Named turns come first, each shown by rows before and after it. Which turns, in which order, take the first row of each pair that follows to the second? Write the first one first, as in the answered first pair.
R:
11,2,0,-13,25,-16,21,-3  ->  2,8,0,-10,24,-16,17,-18
-8,20,-19,-9,23,-20,11,9  ->  -18,24,-15,-3,19,-18,4,-10
-9,5,1,-9,13,-1,-10,-11  ->  -10,2,0,-8,0,3,-15,-15
8,-2,26,-17,9,26,-15,0  ->  8,-2,27,-16,9,27,-14,0
Y:
-1,-6,-5,-5,-6,-7,-14,-6  ->  -3,-5,-1,-8,-5,-7,-13,-7
1,-5,0,3,22,-9,28,-21  ->  7,-7,-2,6,17,-10,30,-20
-25,5,8,32,-7,1,0,-23  ->  -12,1,-4,33,-23,-1,5,-17
13,-16,-11,-17,-24,13,2,-28  ->  14,-8,-16,-27,-21,5,-4,-19
M:
33,-32,-19,-14,1,-14,34,26  ->  17,-6,-40,-16,-5,-37,34,1
15,-24,15,3,-11,30,-19,-10  ->  27,-20,17,-13,21,15,9,2
-12,22,-25,-2,-15,-4,-2,-2  ->  -6,4,-14,4,-25,20,-13,9
6,-4,-14,0,-18,-13,0,2  ->  9,-10,-9,-1,-18,-6,-1,8
B:
-4,5,5,-13,10,-2,-4,0  ->  -4,2,9,-8,11,-2,-4,0
-19,4,23,-5,42,3,-4,0  ->  -3,-6,24,-6,41,2,15,3
-4,16,-17,-1,-30,14,-17,-14  ->  -3,6,0,7,-23,26,-14,-17
Now pairs of rows:
Between the rows of a pair lie 2 to 3 turns.
7,-11,6,4,11,9,26,16  ->  -16,12,-16,10,-14,-2,-2,-11 -> M B M
-10,6,17,-4,22,10,-17,17  ->  5,17,-9,-10,22,-20,9,2 -> B B M
-26,7,20,13,2,11,-18,0  ->  8,0,-1,4,12,-19,34,-4 -> B B M
3,-11,10,44,-2,5,46,37  ->  2,16,-31,32,-22,-25,41,24 -> B M
0,8,0,-8,19,-17,7,9  ->  4,-10,10,6,-5,11,-12,14 -> M M M
27,-20,-2,5,-5,-5,33,17  ->  -6,17,3,-14,30,-23,16,10 -> Y Y R
